Each path is a new rotation, seen through one point. The rows after it are directions, each followed by how far the rotation turns it, in degrees a step (0 if it stays put).
Each turn is a multiple of 5 degrees from 10 to 175, or 0.
Each row of a path follows its step; steps can be skipped.
Rotation 1:
step 1: [  4  12 -15  -7   5 -26   1  20  10  -2  -4   8   6   2 -10 -40  13  -1
  41 -27   4  49 -21  -6   4 -12  34 -11 -16   7   3 -10  -3  20  11  -1
  -7   6   2  10  30 -14  -9 -21   7   3  20  18 -37   4 -32 -12  26]
step 3: [-29 -11   9  -8   7  -8  18  28 -18 -24 -15   7 -32  11   8 -12  11 -17
  15 -11 -30  27  -7  -5 -16   5  -7 -28   0  18 -26  -1  19  -6 -13  32
 -13 -33   8   0  -1 -19   3 -29 -16  18   3 -21   3 -18  -2  45 -14]
step 11: [-10   0 -13  -9  20   4   8   6  -9 -16   1  -4 -12 -18 -18 -10  44   7
 -47 -15  -2  17   3   7  -7 -17 -21   7  35   3  21   9   6   8   8   9
  18  -5  25 -15  10   4   8  22   7  29   0 -15 -17 -22  -3  55  33]
step 12: [  7   1   5  -6 -12  -9   0  -7  20  -9  47  23  22  43   6 -11   2 -11
  28 -38  -6   9   3   0   0  -7 -16   4  -6  34  18 -20  16  17  27  11
 -10 -17   9  10   3   0  32  30  -4  27 -17 -14  -3   7 -29   0  13]
step 13: [  9  22 -21  26  -1  17  11  38  -6 -31 -10 -25  -2 -23  -3 -16   7 -16
   6 -10  -4  -4  14  11   5   3   1   7  22  27  12  -1  33  -8  16 -18
 -20   1 -14  17 -29  10  13  49 -12 -20 -13  -2 -29  23  24   3 -11]
step 15: [ -8  11   9 -17 -26   0 -24  20  -2 -39 -32  18  10  18  -2  19 -21  -2
  10   4 -10 -12 -21  -5   0 -13 -12 -15  -8  18 -16   1 -22 -15  -1  -3
 -15  44 -15   6  16  35   9  10 -38 -18   1 -10  -4  14  22 -26  30]
step 16: [ -7   5 -27 -39 -22   5  -4 -20 -11  20 -44 -36 -46   5 -10  11 -15   4
   4 -12 -15   8  -4   9  33 -26  17  13  -7   8   5  19 -12   8  -5  13
 -31   3   3  -1  13 -27 -21   1  14 -13  -5  13  -4  26  14   6   6]
step 17: [ 19  -3   6   9 -15 -23  -8 -22 -10 -13 -22 -30   4   2  -2  13  14  -8
  -9  11 -18  22  -1   1 -18  10  -3  -3 -26  -4  17   4 -23  29 -22 -11
 -12  19 -11   7  56   7  28 -32  -8  14  14 -12 -11  10 -40 -10 -26]
step 18: [ -2  20  -7   0   8   7 -20  -2 -29   6 -12   7 -11  11  15  30  46  -2
  26   1  -9  11   4  20 -19  17   9  -7 -26 -32   7 -26 -16 -30  10 -12
 -17 -19  33 -10  24 -16 -12   6 -25  10 -10  36  -8  13  21  11 -11]
Speeds:
[ -4 -10  -6   0   5  -6   3  -8  -3  -2  -2  -5  -2  -1   1  -5  11   6
 -10  -3   4   6  -6  -4   3  -5   2  -6  -1  14  -7   3   2  -9  -4   1
   2   3  -9  -3  -1  -7   4  -2  12  -4   0   1   1   2   0  11  -7]
135
[  3   2  -3   6  -8  -1 -12   1 -14  -1  11  -4   5  -6  -2  -4   7  -8
   3   1  -9  -2  -2  -5   4  -1   5   4   2   3  -5  -6  -4   5   1   6
   6  -7  10   5  -5  -1   8  -4  -2   2   4   1   0   9   2   2 -12]
70
[ -1  -1   0   6   7  -7   4 -15   1   9   0   5   2  -6   9  -4   6   4
  -6   1  -6  -6   5   6  -6  -7   4   0   5  -6  -4  -6 -10   3  11  -5
  -2   6   2  -2   1  -5  -2  -3  -2  11   1   6  -5  -2   3  -6  -1]
35
[  0   6 -15   9   1  -3   6   3   0   2   5   4   0  -1  -4   5  -2  12
   8   5  -2  -8  -6   5   5   6   0   4  -6   2   3 -12  -6  -4   6   0
  -3   2  -2  -1   0  -2  -7   3   5 -11  -3  -4  -3  10   8   6   5]
130
[  3  -6   8   4  -6  -9  10   2   2   1  -4   4  -5   0  -9   2  -4  -6
   6   0 -11   9   7  -3  -6   3   1  -1  -9  -6  -5   5 -12 -10  -8  -1
  -4  -1   4  -2   5  -2  -3  -4   2  -4   2   7   0   2   7   3  -8]
25
[ -2  -3   3  -6   0  -3   0  -1  -2  -1   2   3   7  -1 -11  -3   4   3
  -7  -7   0  -2  -8  -7   6  -8   5   4   9  -6   7   2  -4   0  -5   6
 -10  -1   0  -2   0  13  -5 -12   5   1  -7  -1   3   6   8  -6   8]
70
[ -8 -10   0  -6   3  -3  -3   7 -10  -7   2  -1  -4   4   2   2   0   1
   0   3   7   0   4  11 -14  -1   5   2  -4  -4   6   0  -6   1  11   1
   7   0  -6   4  -5  13  -7  -5  -1  -1   0  -2   3   0   2   7  -8]
95
